The same turns and mirrors carry the whole set onto itself and the rows of a family onto each other. Which other rows belong to the same family as each row named below? List them in the order they appear above.
These 20 rows form 5 families of 4 rows each.
Q_794: [ 2.85 -1.43  4.36 -0.02 -1.70 -0.79 -3.00 -0.36  4.20 -2.05  0.84]
Q_47: [ 2.74  4.58 -1.54 -0.30 -4.13 -5.01 -1.06  0.09  0.53  0.26  0.46]
Q_997: [ 2.78 -1.83  4.57 -0.75 -3.21 -2.37 -0.31 -0.94  5.01 -1.87  1.90]
Q_400: [ 5.67  3.70 -1.92 -0.34 -2.77 -3.63 -0.47 -0.33 -1.01 -0.06 -0.31]
Q_245: [ 4.53 -1.92  3.74 -1.13 -1.11 -0.08 -1.88 -0.45  4.37 -2.04  1.30]
Q_553: [ 5.01  2.79 -1.45  0.81 -4.40 -4.17  0.16 -0.57 -0.59  0.78 -0.85]
Q_529: [ 2.43 -1.49  4.97 -0.05 -1.57 -0.93  0.09 -1.64  4.22 -1.16  1.36]
Q_317: [ 3.65  1.91 -2.95  1.34 -2.61 -3.87 -1.29 -0.45 -0.47  1.01  0.14]
Q_449: [ 5.30  3.13 -0.98 -1.79 -3.66 -4.02 -3.64 -1.97  4.61  1.24  0.64]
Q_765: [ 3.41  4.83 -1.57  0.44 -2.91 -4.24 -0.82 -1.64  0.58  1.09 -0.31]
Q_584: [ 2.09  0.51  5.54 -0.54 -0.81 -2.29  1.07 -1.32  0.99 -2.38  1.66]
Q_122: [ 4.19  0.12  4.15 -1.60 -0.75 -1.63  1.12  0.38 -0.51 -2.87  1.70]
Q_413: [ 6.27  2.23 -2.11 -1.41 -2.94 -2.48 -3.06 -1.32  4.30  1.26  0.43]
Q_681: [ 2.15  0.00  5.16 -0.21 -2.57 -3.77  0.65 -0.50  0.82 -3.71  1.35]
Q_41: [ 4.03  3.25 -2.02 -0.30 -3.54 -3.17 -1.51 -2.15  4.27  2.77  0.31]
Q_299: [ 3.35 -3.17  3.32  0.90 -1.03 -2.00 -1.72 -1.71  3.14 -2.28  1.35]
Q_81: [ 4.26  2.31 -2.41 -2.01 -2.25 -4.07 -2.85 -1.26  3.48  2.11  2.28]
Q_532: [ 3.06  0.14  4.68 -1.96 -2.10 -2.25  1.76  0.84 -0.06 -1.48  2.36]
Q_597: [ 3.29  2.30 -2.24 -0.08 -4.91 -3.50 -2.14 -0.31  4.58  1.76  0.44]
Q_204: [ 3.61 -1.02  4.31 -2.13 -0.78 -3.75  1.25 -1.13  0.53 -1.97  3.33]

Which other rows belong to the same family as Q_681? Q_47, Q_997, Q_597
Which other rows belong to the same family as Q_413? Q_400, Q_245, Q_122
Which other rows belong to the same family as Q_532? Q_794, Q_553, Q_449
Which other rows belong to the same family as Q_529? Q_765, Q_584, Q_41

The same turns and mirrors carry the whole set onto itself and the rows of a family onto each other. Which other rows belong to the same family as each row named below? List them in the order they appear above.
These 32 rows form 4 families of 8 rows each.
Q_181: [-1.37  1.19 -3.16 -4.27  1.10 -0.71  2.05 -0.98]
Q_72: [-0.53  2.49 -2.95 -3.49  4.37 -1.21  3.53  1.03]
Q_132: [-3.32  2.61  2.12 -3.38  1.95  4.01  0.21  1.75]
Q_420: [-0.28  2.48 -3.21 -2.99  5.09 -1.82  2.03  1.27]
Q_674: [-0.42  1.80 -3.83 -2.73  2.28 -1.48 -0.54 -0.58]
Q_223: [-2.28  2.08 -1.51 -5.85  2.82 -2.93  1.01 -0.08]
Q_421: [-2.72  1.92  2.88 -0.63  3.71  2.25  1.74  3.16]
Q_570: [ 0.09  0.76 -1.77 -0.59  2.06 -2.86  1.93  0.68]
Q_148: [-2.72  2.81  1.54 -2.29  3.34  2.98 -2.60  2.22]
Q_605: [ 0.00  4.88 -2.20 -2.90  2.61 -2.01  1.55  0.01]
Q_998: [-0.86  3.33 -2.15 -3.84  3.69 -3.26 -0.69  0.25]
Q_127: [-1.37  2.14  3.08 -2.59  0.04  1.80  0.13  3.91]
Q_530: [-4.25  1.61  0.70 -3.89  2.02  1.37 -2.05  4.55]
Q_614: [-1.65  0.45 -3.31 -4.32  2.04 -1.62  0.05 -0.77]
Q_525: [-0.52  0.29 -1.38 -1.54  1.36 -2.51  3.24  0.45]
Q_714: [-2.46  1.89  2.61 -0.19  4.46  1.64  0.11  3.40]
Q_806: [-1.42  1.40 -2.70 -4.57  4.50 -1.65  3.24  1.00]
Q_827: [-4.18  2.23  1.02 -4.05  0.62  2.57  0.79  4.21]
Q_331: [-0.74  2.59  2.75 -1.72  0.68  1.39 -1.09  4.13]
Q_328: [-3.63  0.79  3.18 -1.81  3.83  1.79  1.44  3.17]
Q_139: [-1.27 -0.74 -1.28 -2.41  1.78 -3.12  2.31  0.49]
Q_856: [-3.83  1.63  2.04 -3.84  2.85  3.02 -1.61  1.96]
Q_506: [-1.36  3.58 -1.50 -4.87  1.75 -1.72  3.25 -0.37]
Q_80: [-1.16  1.42 -2.98 -4.11  5.23 -2.16  1.78  1.24]
Q_551: [-2.21  3.75  1.60 -1.85  2.46  3.89 -0.80  1.92]
Q_927: [-2.09  1.16  3.21 -3.44  0.44  1.22 -0.79  3.96]
Q_566: [-3.39  0.74  2.88 -1.32  4.57  1.21 -0.16  3.41]
Q_285: [-1.50  1.56  2.86 -2.56  1.09  0.86 -1.98  4.22]
Q_169: [-0.13  2.44 -3.60 -2.62  1.33 -0.54  1.49 -0.84]
Q_982: [-0.65 -0.32 -1.63 -1.53  2.44 -3.53  1.00  0.72]
Q_582: [-2.56  3.48  0.10 -1.67  2.15  1.76 -2.34  4.77]
Q_796: [-2.52  4.12  0.45 -1.85  0.81  2.98  0.49  4.33]

Which other rows belong to the same family as Q_285? Q_72, Q_420, Q_127, Q_806, Q_331, Q_80, Q_927
Which other rows belong to the same family as Q_827? Q_223, Q_605, Q_998, Q_530, Q_506, Q_582, Q_796

The same turns and mirrors carry the whole set onto itself and the rows of a family onto each other. Which other rows belong to the same family as each row named below? List them in the order they appear above.
These 16 rows form 4 families of 4 rows each.
Q_100: [ 1.19  0.42  0.20 -8.51  2.51  0.84  0.22  1.08  4.98  1.39  0.92  0.17
  0.38  2.03 -5.15 -0.94 -0.19 -0.28 -0.12]
Q_195: [ 0.32 -0.01  0.33 -4.55 -0.96  1.87 -0.38  0.26 -2.43  1.62  0.19  0.86
 -0.78 -2.98 -3.76  3.26 -0.93 -1.40 -0.57]
Q_606: [ 3.58 -0.74  0.45 -2.74  3.10 -1.11 -2.51  2.05  6.18  2.41  0.69  1.19
  0.06  2.32 -1.48 -2.18  1.44  2.28 -1.61]
Q_615: [ 3.27 -2.60  0.34 -0.24 -0.89 -0.51 -3.06  1.15  2.39 -0.04  2.85  0.70
  1.01 -0.89  0.41 -0.36 -1.87  2.14 -0.06]
Q_867: [ 1.19 -0.51  0.31 -2.96  5.26 -0.41 -2.57  2.10  3.99  3.95 -1.77  2.60
  0.57  0.97 -1.55 -4.08  1.44  2.06 -1.29]
Q_244: [ 2.08 -2.40  1.70  0.70  2.90  1.27 -4.23  3.68  2.10  0.87  0.77  2.96
 -1.02 -0.50 -0.93  0.17  1.10  4.19  2.30]
Q_196: [-1.16 -1.71 -0.09 -5.05 -0.07  1.94 -0.72  0.11 -1.66  0.20  0.97  1.27
  2.05 -3.28 -2.51 -0.76 -3.77 -0.09  1.73]
Q_535: [ 0.99 -1.39 -0.01 -5.99 -1.56  1.46 -0.17  0.16  1.13 -1.00  3.00 -0.23
  1.34 -1.27 -3.23  0.81 -3.32 -0.21  1.32]
Q_647: [-0.90 -0.53  1.39 -7.39  3.25  3.52 -0.35  2.51  1.40  0.15  0.45  1.77
 -0.85  0.00 -6.23  1.29 -0.19  1.10  3.65]
Q_845: [ 2.61  0.57  0.68 -1.68  3.28 -0.31 -2.44  1.98  2.13  4.75 -1.98  2.09
 -2.02  0.23 -2.24  0.49  3.40  0.89 -3.23]
Q_45: [ 1.30 -2.51  0.21  0.49  1.24 -0.08 -3.59  1.31  0.25  1.66  0.35  2.40
  1.59 -2.30  0.99 -2.49 -1.65  2.49  0.00]
Q_638: [-1.24  0.32  0.02 -8.49  4.04  1.61  0.25  0.87  1.99  2.49 -1.11  1.57
  1.11  0.11 -5.03 -2.50 -0.73 -0.46  0.37]
Q_662: [ 2.43 -1.04  0.57  0.61 -0.38  0.17 -2.91  1.19 -1.26  2.58 -0.04  1.65
 -1.09 -2.70 -0.45  2.11  0.61  0.82 -1.80]
Q_257: [ 1.10 -0.51  1.64 -4.23  5.80  1.73 -2.46  3.81  4.37  2.25 -0.81  2.77
 -1.60  1.90 -4.32 -0.62  2.70  2.97  1.78]
Q_596: [ 0.08 -2.53  1.40 -2.49  0.34  3.04 -2.24  2.47 -0.85 -1.16  2.01  1.90
 -0.28 -2.45 -2.95  1.95 -1.91  2.25  4.12]
Q_182: [ 0.49  1.58  0.38 -6.78  2.58  1.32  0.12  1.00  0.92  3.74 -1.72  1.27
 -1.61 -0.17 -5.54  1.64  1.95 -1.36 -1.90]

Which other rows belong to the same family as Q_45? Q_867, Q_196, Q_638
Which other rows belong to the same family as Q_100? Q_606, Q_615, Q_535

